In the data rows, 50 means zero.
Each row has a hidden score. How much does it go up from the first row of each pair to the second? 15 means little or no change, 30 a big rise and 0 a big fall. The score is a weighted sum of the row's numbers plus the product of two more (or one squared), each taken from its middle value.
[52,54,58,59,60,59,57,59,60,55,46,38,36,35,37,38,40,43]
[43,40,40,38,39,39,39,43,47,51,55,58,61,66,70,71,66,59] >> 13
[53,55,54,53,52,47,45,44,44,45,47,49,52,50,50,50,50,50]
[50,53,54,56,57,54,51,47,45,48,53,57,57,56,52,47,44,43] >> 14
[44,44,45,45,46,47,48,48,48,51,51,52,50,51,55,59,50,50]
[43,40,39,38,36,35,33,33,36,42,53,67,77,50,50,50,50,50] >> 9
[42,41,41,41,42,45,50,51,51,52,55,66,78,76,64,49,50,50]
[43,42,41,41,42,42,43,45,46,46,49,53,59,63,63,56,50,47] >> 13
[63,65,67,69,71,67,58,46,40,35,35,35,35,50,50,50,50,50]
[51,53,57,60,63,64,62,58,53,51,50,49,46,43,40,39,41,43] >> 17
[42,39,39,37,36,35,35,39,48,60,68,69,63,57,55,52,49,47]
[42,40,39,38,36,36,33,33,34,38,47,59,64,63,59,59,60,60] >> 17
[44,43,43,43,43,43,42,44,47,51,55,59,58,57,54,53,57,58]
[42,41,40,38,37,36,38,44,51,57,60,62,65,66,62,56,49,46] >> 17
[43,41,39,38,36,35,35,35,41,51,62,69,68,66,50,50,50,50]
[52,53,54,56,58,60,63,63,59,54,50,45,50,50,50,50,50,50] >> 19
[44,43,41,42,43,45,47,52,54,56,56,54,52,51,48,47,51,54]
[52,52,50,47,43,40,37,36,38,44,52,62,66,67,63,58,53,50] >> 22
[50,51,54,56,56,57,53,51,48,47,50,50,50,50,50,50,50,50]
[43,41,39,41,44,48,52,53,52,55,63,69,70,61,50,45,43,44] >> 14
[46,48,51,55,57,60,59,54,48,44,44,48,51,54,52,49,45,45]
[66,63,56,51,46,41,37,36,36,38,41,47,53,58,60,63,62,59] >> 17
[44,43,45,44,44,43,41,42,46,53,58,59,57,56,54,50,45,44]
[43,42,46,49,51,47,40,38,39,44,49,52,54,59,50,50,50,50] >> 14
[42,42,42,44,47,51,58,65,69,73,72,69,65,58,50,50,50,50]
[42,40,39,38,36,35,34,33,34,35,39,44,49,56,58,62,69,73] >> 11
[42,40,39,38,37,35,36,37,41,48,56,67,76,75,65,52,47,45]
[56,59,60,62,63,60,56,52,47,44,40,38,37,36,36,38,40,42] >> 14
[47,47,48,48,49,54,61,67,66,60,49,42,37,38,37,38,39,43]
[44,42,42,45,49,53,63,72,74,68,64,60,56,50,45,43,42,43] >> 19
[45,46,47,47,49,48,48,48,51,54,55,56,57,59,60,58,55,53]
[43,41,44,49,54,55,51,50,50,51,52,55,61,62,56,46,43,43] >> 14
[63,61,56,52,50,48,50,51,51,46,43,43,44,47,49,49,48,47]
[66,69,68,66,62,56,51,44,38,36,34,35,38,40,44,46,45,45] >> 10
[43,40,39,38,37,36,35,37,42,46,51,54,55,56,63,50,50,50]
[61,61,58,55,50,46,42,38,36,35,37,39,42,50,50,50,50,50] >> 11
[58,59,60,60,59,57,53,48,42,38,37,35,35,36,39,45,51,52]
[51,51,48,47,47,49,54,59,61,61,57,53,48,42,39,38,41,42] >> 18
[48,48,47,44,44,42,41,41,44,47,52,58,60,56,51,46,44,45]
[52,53,55,57,59,60,59,56,51,46,42,39,37,37,41,46,52,54] >> 15
[42,41,39,37,37,34,33,32,33,34,38,44,49,54,63,75,83,79]
[51,59,68,72,68,61,55,52,47,44,41,36,37,36,38,38,40,43] >> 19
[44,44,45,48,49,53,53,54,54,55,54,54,56,59,61,50,50,50]
[44,42,44,48,56,68,79,80,70,56,47,42,38,38,37,38,40,43] >> 10
[43,41,39,38,37,34,34,34,37,42,49,58,62,64,62,63,64,63]
[43,42,42,42,43,46,48,53,56,58,57,57,58,59,56,51,50,50] >> 17
[44,43,44,48,56,60,57,51,50,51,55,55,52,46,43,40,41,43]
[51,49,46,43,41,38,38,39,46,53,61,67,66,61,53,46,43,44] >> 18
[51,48,45,42,40,37,35,33,34,34,36,39,43,48,55,64,72,73]
[52,55,57,59,62,65,68,70,68,59,51,43,38,36,37,38,40,43] >> 22
[42,40,39,37,36,34,34,33,37,42,52,65,76,79,73,59,50,45]
[47,49,52,56,59,59,56,53,50,48,48,49,51,50,50,48,48,47] >> 10
[43,43,45,44,45,46,44,43,44,49,52,58,59,64,63,58,49,45]
[43,41,39,38,37,35,35,36,38,41,42,42,43,46,58,73,81,74] >> 7
[44,42,42,42,44,45,47,50,53,55,57,57,56,57,60,60,56,50]
[43,40,40,38,37,36,34,35,37,42,46,51,55,57,60,66,70,64] >> 12
[42,40,39,38,38,39,43,50,58,66,69,64,52,45,46,56,64,60]
[63,64,63,62,62,61,60,56,52,50,50,50,50,50,50,50,50,50] >> 14
[42,41,39,37,38,37,38,41,47,53,57,59,55,51,48,51,60,64]
[61,66,68,66,59,54,52,53,55,56,55,52,50,46,42,41,41,44] >> 17
[71,85,87,79,67,54,44,40,36,35,33,35,36,38,37,37,40,42]
[54,54,54,54,53,55,55,56,58,59,61,62,62,61,58,53,50,51] >> 23
[43,40,39,39,40,44,51,58,62,59,53,46,45,47,53,56,56,56]
[42,40,40,38,36,35,36,35,39,45,51,57,59,63,67,67,60,54] >> 18
[54,57,59,61,61,60,55,49,44,40,39,41,44,50,53,53,51,50]
[48,51,60,71,77,76,66,56,46,40,38,35,36,37,36,39,40,43] >> 12
[47,46,49,51,55,60,63,61,56,51,53,50,50,50,50,50,50,50]
[67,75,78,77,75,68,60,50,43,37,36,35,36,35,37,38,40,42] >> 18
[52,51,48,44,41,40,43,51,60,62,58,55,53,49,44,50,50,50]
[50,53,55,58,61,66,70,71,65,57,47,40,37,36,50,50,50,50] >> 15
[58,57,56,53,49,46,42,41,44,50,59,65,68,68,66,61,56,54]
[43,42,44,44,48,51,53,55,54,49,47,52,56,60,56,48,43,43] >> 2
[43,41,43,45,49,54,57,55,49,43,38,40,44,50,55,57,56,53]
[60,59,58,58,58,60,59,57,56,51,51,46,42,39,38,38,40,43] >> 19
[42,41,39,37,36,35,34,36,40,44,44,44,45,54,65,71,73,70]
[72,73,72,70,69,67,63,54,48,42,38,37,36,35,37,37,40,43] >> 14
[44,44,46,50,55,61,65,64,63,58,55,51,46,42,39,39,41,43]
[51,51,50,51,51,52,50,47,42,41,44,47,50,51,47,44,43,45] >> 12
[47,49,51,55,58,60,60,56,51,49,51,52,51,47,43,40,40,44]
[56,57,58,57,55,51,45,41,40,40,47,54,60,63,61,56,51,50] >> 22
[43,43,44,47,51,55,57,56,51,45,41,39,40,44,49,54,57,56]
[52,52,54,55,55,56,57,60,62,62,61,59,60,57,53,50,49,47] >> 21
[42,40,39,39,38,39,42,48,54,62,67,71,71,65,56,50,47,47]
[42,40,40,38,39,39,45,54,64,70,68,63,57,55,50,50,50,50] >> 14
[42,40,39,37,36,34,33,33,33,34,37,40,48,57,68,73,74,70]
[45,47,48,51,53,60,69,78,74,61,46,40,37,38,38,38,40,43] >> 20
[42,42,41,41,44,46,50,54,57,58,57,53,49,48,52,55,54,50]
[56,53,51,50,51,54,59,64,66,61,54,47,42,39,38,38,40,42] >> 21
[45,44,47,51,55,60,60,58,54,48,44,42,42,46,50,50,50,50]
[61,58,54,49,45,43,42,49,66,74,70,59,47,42,39,38,39,43] >> 21
[58,61,63,62,58,53,45,39,35,35,34,35,38,41,46,47,47,47]
[60,61,60,60,60,58,54,50,45,43,43,44,44,43,40,41,41,43] >> 16
[43,40,39,39,38,39,44,51,60,67,70,66,62,56,52,47,45,45]
[42,40,39,38,37,35,35,37,43,52,64,75,79,76,69,61,55,50] >> 21
[44,45,45,46,49,52,57,59,61,60,56,52,47,43,42,45,51,52]
[42,40,39,39,36,36,36,38,40,44,48,52,58,60,63,69,74,67] >> 13
[42,41,40,41,43,46,54,58,57,55,51,53,58,57,49,45,43,44]
[55,58,62,64,65,65,63,60,49,41,36,35,36,36,36,38,40,43] >> 16
[42,40,39,38,36,35,34,34,36,41,50,58,65,73,75,69,57,50]
[42,41,40,39,38,40,45,52,54,55,48,43,41,44,51,60,66,65] >> 2
[47,48,50,52,55,59,64,68,70,69,62,53,47,42,39,38,40,42]
[78,86,79,69,61,54,49,45,40,38,36,34,35,36,37,38,40,43] >> 12
[42,41,39,40,39,38,41,42,43,44,43,45,49,57,68,70,64,57]
[42,40,40,38,38,39,45,56,72,85,86,76,59,47,41,40,40,42] >> 15
[42,39,39,38,35,35,35,37,43,46,45,44,47,54,63,71,74,72]
[48,48,47,46,44,43,42,44,46,51,55,57,58,58,56,58,58,55] >> 14
[49,49,48,46,44,45,45,48,52,57,50,50,50,50,50,50,50,50]
[41,41,39,38,38,36,37,39,41,47,52,62,68,65,58,55,56,55] >> 14
[44,43,45,49,54,56,60,59,55,48,44,39,42,47,52,53,47,45]
[61,61,56,54,54,58,60,56,47,42,43,47,46,45,42,41,40,44] >> 14
[43,43,42,42,42,43,43,46,52,53,53,51,48,49,50,50,50,51]
[56,63,72,77,71,59,49,43,40,37,36,36,36,36,37,37,39,43] >> 18
[44,44,45,46,48,50,52,49,44,45,49,50,50,50,50,50,50,50]
[47,49,51,53,51,49,45,41,39,43,49,56,64,67,66,61,56,52] >> 28
[43,41,40,38,38,39,44,50,58,65,67,66,64,61,54,47,42,44]
[56,59,61,63,65,65,62,62,62,61,60,57,54,50,46,44,43,45] >> 16
[54,60,65,69,74,78,76,67,51,41,36,36,35,37,36,38,40,42]
[81,85,83,80,74,67,59,51,43,40,36,35,36,36,36,39,40,42] >> 18
[55,56,55,55,55,56,55,52,47,43,39,38,37,39,42,51,58,61]
[59,62,64,63,62,62,59,56,53,50,46,42,39,38,38,38,40,42] >> 18
[42,41,39,38,37,35,34,35,38,45,51,56,58,57,59,62,64,62]
[45,45,49,55,61,64,61,53,48,46,48,51,51,50,48,44,43,44] >> 13
[70,78,82,82,75,64,50,41,37,34,34,35,50,50,50,50,50,50]
[61,66,71,74,75,72,68,61,54,48,43,40,38,38,37,38,40,43] >> 13
[45,44,45,47,47,44,44,45,50,52,53,50,49,50,50,50,50,50]
[69,71,70,68,64,56,47,43,46,53,56,48,40,37,37,38,40,50] >> 14
[54,55,58,58,58,54,49,43,40,38,50,50,50,50,50,50,50,50]
[43,41,41,42,46,52,60,62,60,55,52,50,50,50,50,50,50,50] >> 14
[65,67,65,61,59,58,62,57,46,38,34,35,36,35,36,38,40,42]
[51,53,54,56,57,58,61,62,62,58,52,46,42,39,37,38,40,43] >> 18
[72,71,64,56,49,45,44,48,51,56,59,59,59,57,50,50,50,50]
[43,40,40,41,45,51,56,62,66,67,68,63,56,49,44,41,40,43] >> 13
[57,58,58,56,55,51,46,42,38,38,44,48,46,44,49,59,64,62]
[44,43,42,44,47,48,49,51,49,47,47,50,62,75,75,63,50,45] >> 25
[49,54,62,69,73,71,63,55,48,41,39,36,35,36,37,39,40,43]
[42,39,39,38,38,38,39,41,47,53,62,65,60,53,50,50,50,50] >> 14
[42,41,42,46,48,52,52,51,49,53,59,66,73,66,53,44,43,43]
[42,41,40,39,40,39,43,50,58,63,59,54,52,52,54,57,58,57] >> 16
[53,57,63,66,68,65,59,53,51,47,45,43,39,37,37,38,40,42]
[50,49,48,48,49,51,53,55,54,51,50,52,55,52,44,41,40,43] >> 12
[61,62,59,56,52,50,52,56,56,54,45,39,36,36,50,50,50,50]
[55,57,59,61,63,61,58,54,48,44,40,38,37,36,38,40,46,51] >> 13
[51,51,48,44,40,38,35,34,33,35,38,45,51,59,64,65,63,60]
[43,41,40,38,37,36,36,39,44,56,65,72,71,65,57,52,50,50] >> 14
[42,40,39,38,37,34,34,35,41,51,58,59,54,50,53,60,67,67]
[42,40,40,40,40,44,50,59,67,71,68,60,54,53,53,51,47,45] >> 20
[58,63,66,72,74,74,73,65,56,48,42,39,37,37,36,39,40,43]
[42,40,39,38,37,37,37,41,45,50,54,55,56,58,65,69,67,55] >> 18
[54,50,47,45,45,48,53,57,58,53,50,50,50,50,50,50,50,50]
[45,43,45,47,52,57,62,64,60,52,46,44,47,48,47,44,42,50] >> 14
[58,61,63,66,68,67,62,51,41,37,35,35,35,36,36,39,40,42]
[51,53,55,56,57,56,56,57,59,60,57,51,46,41,39,39,40,43] >> 22
[44,42,41,40,40,40,40,42,44,47,51,53,55,56,60,64,68,67]
[43,41,40,40,40,40,43,44,47,51,57,60,60,56,52,51,50,50] >> 12
[43,41,41,42,44,49,55,57,58,56,53,51,54,58,61,55,50,50]
[47,47,47,46,44,43,44,45,48,53,56,59,59,58,56,56,57,54] >> 12
[60,70,74,72,69,65,64,60,55,49,44,41,39,38,37,38,39,42]
[43,41,40,39,39,40,42,45,48,52,56,62,63,59,53,50,50,50] >> 14
[43,41,40,38,37,36,38,44,56,69,76,72,62,50,50,50,50,50]
[59,64,65,62,57,53,46,44,41,40,43,47,50,55,54,51,48,48] >> 17
[44,43,45,51,62,71,72,68,61,54,49,50,50,50,50,50,50,50]
[43,41,38,37,38,36,38,45,56,64,67,65,50,50,50,50,50,50] >> 17
[56,61,64,64,66,67,64,56,49,42,38,37,36,37,36,38,40,50]
[51,52,50,44,40,37,36,38,41,45,46,47,51,58,64,62,55,49] >> 20
[44,43,43,44,44,44,45,47,49,50,52,52,55,58,62,60,54,48]
[54,50,43,39,36,35,33,32,33,34,38,45,52,64,73,73,72,68] >> 21
[52,51,49,45,41,37,35,34,35,39,43,46,47,48,55,62,66,60]
[67,67,66,65,62,57,52,45,41,39,40,42,44,43,41,41,40,44] >> 15
[43,42,42,44,49,53,54,50,47,44,46,50,51,50,50,50,53,55]
[46,47,47,50,53,56,60,63,63,61,60,58,55,50,44,41,41,43] >> 19
[59,61,60,59,55,51,46,41,39,40,45,52,57,60,57,52,48,47]
[43,41,42,45,54,69,79,78,66,55,49,45,41,39,38,39,40,44] >> 7
[62,65,63,59,55,49,45,41,38,36,37,40,43,48,53,58,60,61]
[51,53,55,58,60,59,55,48,42,38,36,35,37,40,47,52,54,51] >> 12
[43,40,39,38,37,34,33,33,33,36,39,49,65,76,78,70,60,53]
[43,41,41,38,37,36,33,33,32,36,42,53,65,75,81,80,70,59] >> 22
[46,47,46,48,50,54,58,60,59,54,48,43,39,39,42,49,53,50]
[59,65,68,72,75,74,69,62,53,45,40,37,37,37,50,50,50,50] >> 16
[49,49,50,49,47,45,47,52,57,57,55,54,54,52,48,44,42,44]
[55,57,57,56,58,62,63,59,54,46,43,40,39,39,37,38,39,44] >> 10
[78,75,69,63,56,50,44,40,36,35,35,36,38,43,50,50,50,50]
[47,49,55,62,71,76,76,72,65,56,51,45,41,38,39,39,40,43] >> 16
[44,43,43,46,50,55,59,59,55,50,50,55,59,62,56,50,45,45]
[42,41,39,38,36,35,34,33,33,35,36,41,48,59,75,84,83,73] >> 19
[43,40,39,38,37,39,43,53,64,70,67,61,53,51,48,46,44,46]
[54,53,49,43,39,36,37,37,39,43,49,57,66,67,61,51,45,45] >> 14
[54,56,56,56,55,57,59,61,58,52,43,39,37,37,36,38,40,50]
[42,40,39,38,37,35,35,38,44,52,58,57,53,50,50,50,50,50] >> 14
[42,41,39,39,41,45,53,62,68,65,61,57,55,53,53,51,49,49]
[43,41,40,40,41,46,56,71,84,84,72,58,47,42,39,39,40,43] >> 19
[64,63,58,54,49,45,42,39,38,40,43,48,52,58,61,62,63,62]
[43,41,41,41,42,45,48,53,54,54,54,56,58,56,50,44,43,43] >> 11
[51,53,55,56,58,58,57,56,53,53,53,55,56,54,49,45,44,44]
[43,40,39,40,42,50,63,75,80,71,60,48,41,37,38,38,40,43] >> 23
[43,42,40,40,42,42,45,50,53,57,63,65,61,60,60,60,54,48]
[49,49,50,50,52,55,57,58,53,49,42,39,37,39,44,49,52,51] >> 12
[46,48,51,53,56,60,63,62,58,54,48,45,45,48,48,46,43,44]
[65,63,60,58,58,58,59,60,58,53,49,44,41,39,38,38,41,44] >> 21
[57,58,57,56,54,51,47,43,42,48,59,65,66,63,53,50,50,50]
[44,43,43,46,50,55,61,64,61,58,57,58,62,61,58,51,48,46] >> 17
[57,57,55,53,53,55,60,64,65,61,54,47,42,39,38,39,41,42]
[50,52,54,53,52,55,57,62,62,59,52,46,41,39,39,37,40,43] >> 13
[49,51,55,58,58,57,54,47,42,40,41,46,54,54,50,50,50,50]
[43,42,44,48,49,50,47,41,38,37,43,52,63,71,68,56,48,47] >> 25
[45,42,44,45,47,49,53,57,58,55,52,49,51,52,54,53,53,52]
[51,60,65,65,62,57,54,52,50,50,45,42,39,38,37,38,40,42] >> 13
[43,42,41,43,44,47,52,55,55,55,54,54,59,63,60,53,47,45]
[56,59,62,65,63,58,52,46,41,39,41,43,49,53,56,58,57,55] >> 14
[46,48,49,53,57,63,70,73,73,70,63,55,46,41,38,39,40,43]
[54,52,49,47,44,39,39,41,49,58,67,69,66,57,49,45,43,44] >> 16
[44,46,48,50,49,47,45,47,48,53,58,64,62,53,44,40,41,42]
[46,45,48,52,58,62,60,54,48,45,45,48,50,51,49,47,47,47] >> 12
[43,40,41,42,47,54,61,69,76,73,71,66,59,52,50,44,44,45]
[50,52,54,57,57,54,47,42,38,35,35,34,36,38,43,53,62,65] >> 7
[63,60,56,51,47,43,40,40,42,45,52,56,59,59,58,55,52,50]
[64,60,55,51,50,54,56,48,40,39,46,56,61,59,51,45,41,43] >> 13
[52,57,67,74,74,67,57,47,41,38,35,36,35,36,36,37,39,43]
[69,70,61,51,44,40,36,35,33,34,36,38,41,48,54,60,65,68] >> 17
[60,58,56,52,48,45,42,43,43,47,52,55,59,60,60,56,53,52]
[52,52,54,56,58,59,59,55,50,44,41,38,38,41,47,49,49,47] >> 9
[51,50,47,42,39,36,34,34,38,44,54,64,69,66,60,51,46,44]
[46,46,47,51,55,59,64,67,66,66,63,56,49,43,39,40,41,43] >> 13
[46,46,48,50,49,51,50,49,46,50,61,74,74,61,47,41,41,43]
[44,43,43,44,47,51,52,54,53,49,46,43,41,47,59,67,65,58] >> 13
[43,41,41,42,44,45,46,46,46,46,48,49,49,52,58,62,50,50]
[43,41,42,44,45,43,43,47,54,58,61,61,59,55,48,43,42,43] >> 11
[43,41,40,38,37,36,36,38,41,48,52,55,57,59,63,68,70,68]
[42,41,39,38,38,41,46,52,56,53,49,48,48,52,57,59,62,63] >> 15
[57,62,64,66,65,62,57,53,50,48,44,40,37,37,37,38,40,42]
[43,41,40,41,41,42,44,43,43,45,54,64,71,67,58,47,44,44] >> 16
[54,57,56,57,60,67,73,66,54,47,41,38,50,50,50,50,50,50]
[44,43,44,45,47,50,52,53,53,53,55,59,58,52,44,41,41,42] >> 18
[56,53,50,46,44,45,46,48,47,45,44,42,43,47,54,60,50,50]
[43,42,42,43,46,54,63,72,74,69,58,47,40,39,38,38,40,43] >> 14
[45,47,53,56,59,61,63,66,64,56,48,42,39,38,37,38,40,42]
[51,55,58,61,63,62,57,50,42,39,36,38,40,46,50,57,61,66] >> 8
[43,41,41,42,44,48,56,67,77,78,73,61,49,42,39,40,40,43]
[56,57,56,54,52,53,55,57,56,54,50,50,49,46,44,41,42,44] >> 11
[44,41,39,39,37,37,39,46,54,58,55,49,46,50,52,57,58,60]
[45,43,43,45,48,52,59,64,68,67,64,58,52,47,43,41,50,50] >> 24
[61,62,62,61,61,57,51,44,40,37,39,41,43,44,44,42,41,44]
[43,40,40,39,40,40,42,44,45,47,49,54,62,68,67,58,49,46] >> 19
[47,47,46,46,45,44,47,54,63,69,69,61,53,45,41,40,41,43]
[48,50,53,55,57,57,55,53,49,46,42,40,40,44,51,57,58,53] >> 11
[43,41,39,38,37,35,34,34,36,39,47,50,50,50,50,50,50,50]
[56,57,58,58,58,59,59,60,60,62,61,57,52,47,43,40,40,44] >> 19
[48,51,55,59,64,68,69,66,62,54,48,43,39,37,37,38,40,42]
[43,41,41,42,45,52,60,62,58,56,56,59,59,57,50,45,42,43] >> 13
[48,49,52,54,57,62,63,67,69,61,51,43,38,36,37,38,40,42]
[69,68,64,58,53,47,41,40,44,51,59,57,50,42,39,37,40,43] >> 12
[42,40,38,38,38,38,44,55,68,74,72,63,53,44,40,39,41,42]
[44,42,42,44,44,45,47,48,49,51,54,58,62,65,65,64,59,53] >> 12
[43,40,39,38,38,40,43,50,59,66,75,77,75,67,56,49,44,45]
[42,41,40,39,39,39,44,51,63,75,50,50,50,50,50,50,50,50] >> 10
[43,41,41,44,46,48,50,51,54,54,51,46,42,40,43,51,58,60]
[44,42,43,44,45,48,49,51,56,63,69,68,62,54,47,42,41,50] >> 21
[43,40,40,40,42,45,49,54,57,56,53,53,57,61,58,51,48,47]
[48,49,51,52,54,57,60,59,56,52,47,44,42,44,48,50,49,47] >> 12
[43,41,40,39,40,40,40,38,36,35,36,41,47,55,62,67,69,66]
[47,51,54,60,66,70,71,65,57,49,41,39,38,37,36,38,40,42] >> 15
[49,47,45,43,41,38,36,34,35,35,37,40,46,52,60,67,74,75]
[42,41,39,38,36,37,37,39,44,52,62,69,69,64,56,46,43,44] >> 18
[43,41,39,39,38,37,39,46,54,65,74,77,50,50,50,50,50,50]
[48,48,50,54,61,70,77,73,59,46,39,37,36,37,37,38,39,43] >> 8
[42,41,39,38,39,43,49,55,57,54,47,42,43,46,52,55,58,57]
[62,64,62,58,53,45,39,35,34,34,36,39,43,48,54,62,65,67] >> 15
[53,53,50,48,46,46,48,52,55,61,63,65,60,54,47,43,42,44]
[67,62,56,50,45,41,37,36,34,34,36,38,43,48,53,60,65,68] >> 13
[71,71,66,60,56,55,56,57,54,49,43,38,36,36,37,38,39,43]
[45,43,45,46,50,55,61,67,70,72,71,67,60,52,44,42,41,43] >> 16
[48,47,48,50,50,54,57,61,64,66,65,63,61,50,50,50,50,50]
[55,54,54,53,54,56,60,65,68,65,59,51,45,41,39,38,40,42] >> 16
[44,43,45,48,54,63,73,80,78,67,54,44,39,38,37,50,50,50]
[48,48,51,54,57,60,59,56,51,47,48,52,50,50,50,50,50,50] >> 14
[62,63,61,58,57,59,61,59,49,39,36,35,36,36,37,38,41,42]
[54,54,53,53,54,57,59,58,54,49,44,43,45,47,46,45,42,44] >> 11
[42,40,40,40,40,44,51,52,51,47,46,48,48,50,50,52,54,56]
[45,45,49,54,60,65,66,66,64,60,50,50,50,50,50,50,50,50] >> 19
[42,40,40,39,38,39,40,43,48,52,52,48,44,45,53,60,60,53]
[42,41,39,38,37,35,36,36,40,43,48,53,54,55,56,62,70,69] >> 15
[55,63,71,78,77,67,56,46,41,36,36,35,36,36,36,38,41,42]
[55,54,53,51,49,46,41,38,37,35,37,41,48,61,78,87,80,69] >> 25
[42,40,39,39,38,38,41,43,47,50,53,54,56,58,63,62,58,52]
[57,61,69,75,75,65,52,43,38,36,35,35,35,35,37,38,40,42] >> 18
[43,41,39,38,38,38,41,48,56,62,64,59,54,54,59,63,61,56]
[43,42,43,45,49,58,65,68,63,57,52,50,50,50,50,50,50,50] >> 14
[63,63,63,65,66,62,51,41,35,35,34,34,35,36,36,38,40,42]
[50,52,52,51,48,47,44,42,42,48,56,66,70,71,62,53,47,46] >> 29
[43,40,39,38,37,35,34,34,33,34,33,35,40,48,56,68,79,84]
[45,44,45,45,46,47,49,53,61,66,68,64,56,48,42,41,41,43] >> 19
[44,42,42,45,49,52,59,64,71,75,76,71,63,52,45,42,41,43]
[56,56,56,57,58,59,59,55,52,47,45,45,44,43,40,40,41,43] >> 12
[51,53,56,59,61,60,55,49,45,42,45,49,51,47,44,41,41,42]
[56,60,61,64,67,66,65,60,54,48,43,39,39,36,37,39,41,42] >> 18
[53,56,59,60,61,60,56,52,48,49,51,56,57,58,55,52,49,47]
[45,45,47,50,51,47,42,39,42,48,57,65,67,61,52,46,43,43] >> 12
